Each row has a name. Each piece below is followed by the name of the row it came from, unless a question asks for something else. Each question is about the rows just above it. Places in a row count from 0.

[125  89 162 127  74 176 163 128]  rano
[135 102 145 113  99 141 164 161]  Fater
[ 73 125 128 162 126  89 163 176]  mun
[162 176 128 127  73 125  89 163]  Sobi
Table of tags by key:
[125] -> K_538
[89] -> K_11
[72] -> K_383
[73] -> K_873
[162] -> K_826
[135] -> K_530
Join mun by its entry at place 0: | K_873
The row with [ 73 125 128 162 126  89 163 176] is | mun
[ 99 102 113 135 141 145 161 164] is which row reordered? | Fater
Which row holds these entries in another order? [176 125  74 163  89 162 127 128] | rano
find: [135 102 145 113  99 141 164 161] | Fater
Which row holds these entries in another order? [163  89 125  73 127 128 176 162] | Sobi

[156 162 169 108 153 115 167  87 155 116  90  88 159 133]  naz
[101 173 104 158 101 158  99 135 147 103 118 142 149 114]  posed
[156  88 162  91 167  86 169 115 116 159 155 108 133 153]  fen
[155 153  88 116  91  86 155 159 133 115 108 167 162 169]  vam
[ 91 115 162 156  88 159  87 153 167 132 116 169 155 108]  Faro
[153 133 108 155 159 116 115 169  86 167  91 162  88 156] is which row reordered? | fen
Which row holds these entries in another order? [169 162 167 108 115 133 159 155  86  91 116  88 153 155] | vam
Table of tags by key:
[88] -> K_204
[91] -> K_284
[116] -> K_937
[167] -> K_618
[153] -> K_907
[169] -> K_405
[101] -> K_844
Look up the entry of naz at place 4 in the table: | K_907
find: [ 91 115 162 156  88 159  87 153 167 132 116 169 155 108] | Faro
Which row holds these entries in another order? [133 156 162 169 108 153 115 167  87 155 116  90  88 159] | naz
Which row holds these entries in another order? [162 169 155 153  88 116  91  86 155 159 133 115 108 167] | vam
[155 108 133 153 156  88 162  91 167  86 169 115 116 159] is which row reordered? | fen

[131 136 126 123 165 143 124  86] = pevi
[165 144 126 131 130 114 130 106] = Gesup
[126 148 135 128 131 133 167 115] = kes
[128 166 126 131 115 133 135 148] = veta
Which row holds these entries in another order? [148 115 135 128 126 133 131 167] | kes
[148 135 133 115 131 126 166 128] is which row reordered? | veta
key -> tag
[131] -> K_637
[126] -> K_723
[128] -> K_770
[165] -> K_29
The tag of pevi, keyed by place 0: | K_637

[160 131 149  90  92]  mami
[ 99  80  77 157 178]  Dezab
[159 173 133  75 136]  Radug
Table of tags by key:
[90] -> K_864
[149] -> K_654
[77] -> K_21
[133] -> K_341
[92] -> K_145
The tag of mami, keyed by place 2: | K_654
Which row holds these entries in another order? [ 77  80  99 157 178] | Dezab

[171 115 128 108 124 126 140 150] = nif
[106 149 110 141 131 124 116 103] = tak
[103 115 121 138 103 121 119 124] = gute
[148 111 132 119 126 150 140 155] = Korag
[140 108 126 116 124 150 128 171] = Kovib
[113 103 155 136 113 117 106 117] = leb
[156 101 136 103 119 124 113 150] = zis
tags:
[110] -> K_2
[128] -> K_801
The tag of tak, keyed by place 2: | K_2
Put [140 150 171 115 128 108 124 126] back in order: which row is it? | nif
The row with [171 115 128 108 124 126 140 150] is | nif
find: [106 149 110 141 131 124 116 103] | tak

[144 103 124 177 157] : fet
[103 177 143 157 124] : sope
[156 149 116 137 126] : lubif
[118 145 131 129 143] : Femif
[113 153 134 128 154] : Tifit
[118 146 135 125 155] : tuto
[116 149 136 126 156] : zufo
[124 177 157 144 103] is which row reordered? | fet
[125 155 118 146 135] is which row reordered? | tuto
Put [116 156 136 149 126] back in order: which row is it? | zufo
key -> tag
[156] -> K_841
[157] -> K_765
[137] -> K_980
[150] -> K_507
[138] -> K_947
[149] -> K_842
[136] -> K_989
The tag of lubif, keyed by place 3: | K_980
The row with [144 103 124 177 157] is | fet
[103 177 143 157 124] is in which row? | sope

[121 131 128 123 110 116 135 122 128 127 130 125 131 137 146 122 125 131
 125 124 131 144 125 124 126 135 126 138 134 130 125 130 134 102 126 120] : gutet
[122 130 131 135 122 121 124 128 131 125 126 131 125 137 110 135 134 130
 130 125 127 126 120 125 125 127 131 123 126 116 124 134 144 102 138 146] : lalad
[122 130 131 135 122 121 124 128 131 125 126 131 125 137 110 135 134 130
 130 125 127 126 120 125 125 127 131 123 134 116 124 134 144 102 138 146] : fofer
Put [102 110 116 120 121 122 122 123 124 124 125 125 125 125 125 126 126 126
 127 128 128 130 130 130 131 131 131 131 134 134 135 135 137 138 144 146] back in order: which row is it? | gutet
Which row holds these entries in another order? [146 138 102 144 134 124 116 126 123 131 127 125 125 120 126 127 125 130
 130 134 135 110 137 125 131 126 125 131 128 124 121 122 135 131 130 122] | lalad

[ 98 160 147 121 150 129 125  79 119 127  89 117 127 113] = Bag
[140  94 143  94 116 119 113 129 105 126 124 133 139 181] = Lofum
[152 106 152 121 164 146 137 135 108 114 147 142  93 170] = fefa
[124 166 150 139 151 126 100 147 133 111 165 119 102 111] = fibam
[112 122  99 119 100 164 115 115 118 157 125 146 157 154] = ked
[102 103 102 120 131 126 169 110 118 146  94 150 119 136] = leguf
[154 123 134 135 131 160  76 140 119 136 140 161 142  99] = muzo
[152  93 121 135 147 106 142 152 163 108 137 114 146 170] = Nudu
[161 141 118 165 110 124 123 154 176 164 137 139 132 132] = fam
Table of tags by key:
[145] -> K_122
[146] -> K_511
[143] -> K_823
[142] -> K_361
[159] -> K_520
[160] -> K_505
Look up the entry of muzo at place 12 in the table: | K_361
[170  93 142 147 114 108 135 137 146 164 121 152 106 152] is which row reordered? | fefa

[113 121 116 134 123 139 144 143 125 128 139 131 138 133 114 120 118 130
 138 102 135 139 129 130 132 131 148 115 126 119 129 127 153 132 120 121
 119 115 138 129 133 120 107]  toz
[116 132 134 102 153 138 113 131 129 123 144 133 115 121 143 132 114 138
 133 131 139 120 130 120 131 129 127 121 139 126 119 148 118 135 115 138
 120 125 119 128 129 107 139]  Reb
[116 132 134 102 153 138 113 131 129 123 144 133 115 121 143 132 114 138
 133 131 139 120 130 120 131 129 127 121 139 116 115 139 104 137 133 141
 116 125 119 118 141 102 124]  tini
[105 147 126 118 139 147  94 111 129 116 146 154  87 142 153 142 125 135
 147 106 122 128 120 136 108 128 126 130 114 129 147 151 114 124 154 145
 127 122  99  79 122 126 126]  lupu
[121 142 140 116 128 134 115 123 147 114 145 121 128 118 144 137 108 126
 133 139 138 111 134 124 133 122 131 136 145 113 127 153 119 122 116 133
 124 135 123 121 129 123 144]  badim
key -> tag
[119] -> K_494
[131] -> K_713
[118] -> K_136
[129] -> K_630
The tag of toz, keyed by place 29: | K_494
[139 107 129 128 119 125 120 138 115 135 118 148 119 126 139 121 127 129
 131 120 130 120 139 131 133 138 114 132 143 121 115 133 144 123 129 131
 113 138 153 102 134 132 116] is which row reordered? | Reb
find: [116 132 134 102 153 138 113 131 129 123 144 133 115 121 143 132 114 138
 133 131 139 120 130 120 131 129 127 121 139 126 119 148 118 135 115 138
 120 125 119 128 129 107 139] | Reb

[144 104 118 135 126 120 170 113 139 118 148 108  98 121 136 124 102] = mon
[137 144 139 121 118 118 113  98 124 170 126 135 148 104 102 108 120] = Repin
[121 156 134 109 148 135 132 150 119  81 106 138 126 141 140 131 132] = furem
[152 114 128 120 139  84 135 129 148 130 126 137 121 106 123 113 135] = Sug
[118  98 120 121 126 108 148 102 136 138 170 113 144 124 118 104 135] = kuda
[135 104 118 124 144 113 170 138 136 102 148 108 126 121 120  98 118] is which row reordered? | kuda
[102 144 104 118 135 126 120 170 113 139 118 148 108  98 121 136 124] is which row reordered? | mon
Which row holds these entries in another order? [ 98 102 104 108 113 118 118 120 121 124 126 135 137 139 144 148 170] | Repin
Table of tags by key:
[124] -> K_367
[144] -> K_426
[139] -> K_895
[145] -> K_229
[107] -> K_804
[108] -> K_868
The tag of Repin, keyed by place 15: | K_868
Put [ 98 102 104 108 113 118 118 120 121 124 126 135 136 139 144 148 170] back in order: which row is it? | mon
find: [118  98 120 121 126 108 148 102 136 138 170 113 144 124 118 104 135] | kuda

[176 141 151 151 133 130 131 174 176 140 176 140 130 155 132 175 139 176
 176 128 175 175 174 130 174 177 155 157] -> Fupad
[140 176 102 110 127 173 127 138 139 105 139 102 127  98 126 138 103 111
 140 128 139 138 137 128 152 155 142 168] -> zabi
[155 176 174 176 157 151 176 174 132 130 141 132 139 151 140 140 131 155
 175 176 175 130 177 175 128 174 130 176] -> lumu
Table of tags by key:
[130] -> K_410
[140] -> K_401
[105] -> K_651
Look up the entry of lumu at place 9 in the table: | K_410
Which row holds these entries in another order? [128 130 130 130 131 132 133 139 140 140 141 151 151 155 155 157 174 174
 174 175 175 175 176 176 176 176 176 177] | Fupad
Which row holds these entries in another order? [157 155 177 174 130 174 175 175 128 176 176 139 175 132 155 130 140 176
 140 176 174 131 130 133 151 151 141 176] | Fupad
find: [176 141 151 151 133 130 131 174 176 140 176 140 130 155 132 175 139 176
 176 128 175 175 174 130 174 177 155 157] | Fupad

[115 113 101  99  99 110  90 104  93  98  94  86  83  99 103  91  81 102
  79 114  89  92 107  86  88 100 107 101 108 109  95 100  90 104  81  97
 100 111  91 102  83  87 100 109 110  91 101  97  96 105 109 105]  tarap
[ 81  85  97  97  94  88 105  92  98  99  96 108 111  97  96 101 109  98
 111  83 100 101  87 105 102  94  89  97  91  87  97  95  99  91 111 101
  97  99  95  94  98  95 102  98  98  99 104  97  96  99  97 101]  Fon
[ 81  85  97  97  94  88 105  92  98  99  96 108 111  97  96 101 109  98
 111  83 100 101  87 105 102  94  89  97  91  87  97  95  99  91 111 101
  97  86 102  90 111 104  98  87  86 104  99  96  98  91  86  92]  sop
tags:
[92] -> K_183
[101] -> K_345
[91] -> K_119
[102] -> K_621
The tag of tarap, keyed by place 15: | K_119
The row with [ 81  85  97  97  94  88 105  92  98  99  96 108 111  97  96 101 109  98
 111  83 100 101  87 105 102  94  89  97  91  87  97  95  99  91 111 101
  97  99  95  94  98  95 102  98  98  99 104  97  96  99  97 101] is | Fon

[139 131 140 131 138 126 131 141 123 131 130 126 132 128 123 132 126 133
 111 135] : papof
[156 127 160 128  88 125 127 158  98 127 129 129 127 132 128 126 130  90
  73  88] : nemoz
[126 135 127 116 127 135 131 130 135 133 125 135 131 127 132 132 135 130
 159 127] : zab
[143 122 145 133 100 129 120 144 106 122 131 122 119 122 131 118 123 103
  85 101] : nubu
[135 132 130 126 127 135 135 134 116 125 127 131 130 159 132 135 133 131
 127 127] : vato
[129 132 126 135 128 124 128 127 123 130 137 131 127 128 123 128 130 125
 123 124] : fotol
[124 135 123 127 128 132 128 131 129 128 125 126 128 130 123 123 137 128
 124 130] : lebuk
[123 132 111 139 131 135 126 123 131 138 126 128 133 140 131 140 131 132
 130 126] : kap
[165 132 167 130  82 129 127 168  93 130 135 132 128 119 129 129 131  84
 149  83] : Dato
Table of tags by key:
[130] -> K_306
[128] -> K_292
[105] -> K_780
[106] -> K_44
[129] -> K_778
The tag of lebuk, keyed by place 8: | K_778
Which row holds these entries in another order? [135 111 133 126 132 123 128 132 126 130 131 123 141 131 126 138 131 140
 131 139] | papof
[123 123 123 124 124 125 126 127 127 128 128 128 128 129 130 130 131 132
 135 137] is which row reordered? | fotol
Put [127 127 131 133 135 132 159 130 131 127 125 116 134 135 135 127 126 130
 132 135] back in order: which row is it? | vato
Which row holds these entries in another order? [127 159 130 135 132 132 127 131 135 125 133 135 130 131 135 127 116 127
 135 126] | zab
find: [165 132 167 130  82 129 127 168  93 130 135 132 128 119 129 129 131  84
 149  83] | Dato
find: [143 122 145 133 100 129 120 144 106 122 131 122 119 122 131 118 123 103
  85 101] | nubu

[140 143 140 151 133 109 108 115 122 126 114 140 112] : tez
[140 173 131 170 142 143 143 170 144 138 156 137 157] : zozu
[114 100 123  92 121 127 129 122 116 120 116 119 120] : Sizom
[101 122 100 115 108 125 126 130 116 112 127 101 130] : pedaz
[142 132 126 143 109 106 105  91 134 135 154 135 105] : ropo
[117 126 111 124 116 127 127 126 127 125 138 114 128] : Bisa
[112 107 126 105 135 150 150 138 125 123 104 117 147] : sarur
Put [131 137 138 140 142 143 143 144 156 157 170 170 173] back in order: which row is it? | zozu
Table of tags by key:
[144] -> K_268
[140] -> K_700
[143] -> K_78
[142] -> K_237
[125] -> K_599
Look up the entry of zozu at place 5 in the table: | K_78

[112 117 117 136 107 136 156 139] : reg
[127  85 137  97 128 158 145 141] : zem
[104 148 140 147 159 119 136 151] : bigo
[133 130  97 128 155 122 133 125] : Dov
[133 132  97 128 155 123 118 114] : Fek
[136 107 124 107 129 148 126 124] : neseb
[133 123 147 122  96 130 130 133] : dizat
[133 132  97 128 155 122 133 125] : sab
[136 156 112 136 138 117 107 117] : Zigul
[144 130  98 121 135 126 113 107] : Pota
Put [138 107 136 136 112 117 156 117] back in order: which row is it? | Zigul
Which row holds these entries in another order? [122 133 125 133 130  97 128 155] | Dov
Table of tags by key:
[96] -> K_981
[128] -> K_541
[146] -> K_872
[136] -> K_350
[127] -> K_276
[145] -> K_283
[137] -> K_394
[107] -> K_397
[97] -> K_735
The tag of zem, keyed by place 3: | K_735
Put [114  97 118 132 133 123 128 155] back in order: which row is it? | Fek
The row with [136 107 124 107 129 148 126 124] is | neseb
Which row holds these entries in another order? [104 119 136 140 147 148 151 159] | bigo
Which row holds these entries in another order? [130 122 133 155  97 128 125 133] | Dov

[165 172 116 113 129 135 136]  neri
[116 113 129 135 136 171 165]  nokof
[165 129 137 135 113 171 116]  ratop
[151  81 137 130 141 123 104]  tun
Which row holds these entries in another order? [113 136 165 129 171 116 135] | nokof
[136 135 129 113 116 172 165] is which row reordered? | neri
Put [113 116 129 135 136 165 171] back in order: which row is it? | nokof
key -> tag
[172] -> K_649
[113] -> K_117
[116] -> K_680
[128] -> K_180
[115] -> K_332
[81] -> K_41
[129] -> K_958
[112] -> K_730
Join ratop by its entry at place 1: | K_958
Where do [151  81 137 130 141 123 104] appear? | tun
Put [129 135 136 171 165 116 113] back in order: which row is it? | nokof

[ 94 132 101 108 118 111 109 112 144 122 136 131] = Pufid
[ 94 132 121 108 118 111 109 112 144 122 136 131] = Zuva
[143  96 129 117 122 130 119 113 123 152 143 156] = toze
[132 112  94 101 108 111 122 135 131 109 144 118] = faz
[147  81 123 112 127 124 104 118 113 160 141 161] = Linif
tags:
[80] -> K_251
[96] -> K_121
[131] -> K_86
[132] -> K_467
[141] -> K_731
[81] -> K_141
The tag of Linif, keyed by place 1: | K_141
find: [143  96 129 117 122 130 119 113 123 152 143 156] | toze
Where do [147  81 123 112 127 124 104 118 113 160 141 161] appear? | Linif
Put [131 136 122 144 112 109 111 118 108 101 132  94] back in order: which row is it? | Pufid

[133 142 130 150 117 174] -> vum
[133 142 117 150 173 130] -> Zikis
[130 117 150 134 142 174] -> Kabek
key -> tag
[117] -> K_148
[173] -> K_317
[133] -> K_286
[174] -> K_174
The tag of vum, keyed by place 4: | K_148
Put [150 117 174 133 142 130] back in order: which row is it? | vum
Put [117 130 133 142 150 174] back in order: which row is it? | vum
[117 134 142 150 174 130] is which row reordered? | Kabek
Which row holds these entries in another order? [130 173 150 117 142 133] | Zikis

[184 148 145 126 137 122  95  91 134 146] : Duze
[126 145  95 148 138 122 146 134  91 184] : finip
[134  95 146  91 184 137 146 148 122 126] : vid
Which row holds these entries in another order? [145 122 148 146  91  95 134 184 137 126] | Duze
tags:
[147] -> K_357
[126] -> K_158
[148] -> K_977
[127] -> K_729
[91] -> K_563
[122] -> K_620
The tag of Duze, keyed by place 3: | K_158
find: [134  95 146  91 184 137 146 148 122 126] | vid
Put [ 91  95 122 126 134 137 145 146 148 184] back in order: which row is it? | Duze

[112 123 112 129 118 129 124  71 154 134 127  78 128 126 125 149 124 151
 128 136 126 125 148] -> Fipa
[130 146 128 128 139 127 146 126 159 150 128 122 126 143 144 153 143 156
 127 163 129 143 153] -> kisun
[113 107 105 129 109 127 106  82 121 138 131  81 129 110 108 126 108 128
 130 142 131 109 125] -> nat
[109 119 114 127 118 130 119  80 106 105 131  81 129 122 120 104 119 102
 129  92 128 120 101] -> fede
[113 106 118 122 108 123 108 102 156 142 127 102 130 107 107 159 108 164
 131 162 123 109 162] -> sopu
tags:
[133] -> K_97
[138] -> K_888
[134] -> K_447
[135] -> K_671
Join Fipa by its entry at place 9: | K_447
find: [113 107 105 129 109 127 106  82 121 138 131  81 129 110 108 126 108 128
 130 142 131 109 125] | nat
find: [130 146 128 128 139 127 146 126 159 150 128 122 126 143 144 153 143 156
 127 163 129 143 153] | kisun
Which row holds these entries in another order? [122 127 144 143 143 153 127 156 153 126 130 146 128 128 126 139 129 150
 159 146 128 163 143] | kisun

[ 95 109 165 114 136 164]  tur
[ 80 143  95 145 144 149]  ves
[102  98 115 118 168 134]  Zatat
[114 131  89 137  95 104]  gizeg
[ 88  93 126  86 158 145]  nenub
[ 96 125 102 125 129 118]  veg
[112  91 153 109 172 165]  kavo
[146 118 136 112 103 156]  Dofat
[112 146 136 156 118 104]  Mipan
[ 91 117 161  86 161 148]  seka
[106 154 163  89 156 171]  Pas
[110 148 107 165  96 114]  bek
Table of tags by key:
[144] -> K_935
[156] -> K_23
[143] -> K_784
[157] -> K_856
[118] -> K_154
[136] -> K_94
Look up the entry of ves at place 4 in the table: | K_935
[ 86  88  93 126 145 158] is which row reordered? | nenub
[156 103 112 136 118 146] is which row reordered? | Dofat
find: [ 91 117 161  86 161 148] | seka

[130 128 135 127 144 129 129 132]  bute
[130 137 135 123 131 124 128 124]  dis
[123 122 130 136 134 130 130 133]  Dozis
[136 129 143 126 128 141 134 126]  Fiziv
[132 130 144 127 129 135 130 128]  guzil
[143 126 136 133 141 129 128 126]  kitad
[136 130 122 130 124 134 130 133]  Vopag
[117 126 124 123 184 134 126 120]  gugus
[133 130 134 124 130 122 130 136] is which row reordered? | Vopag
key -> tag
[143] -> K_402
[127] -> K_135
[136] -> K_52
[126] -> K_211
[133] -> K_985
[137] -> K_898
[123] -> K_205
[132] -> K_213
Look up the entry of kitad at place 3 in the table: | K_985
The row with [130 137 135 123 131 124 128 124] is | dis
[122 124 130 130 130 133 134 136] is which row reordered? | Vopag
Put [127 128 129 129 130 132 135 144] back in order: which row is it? | bute
Which row holds these entries in another order? [126 128 129 126 136 133 143 141] | kitad
find: [132 130 144 127 129 135 130 128] | guzil

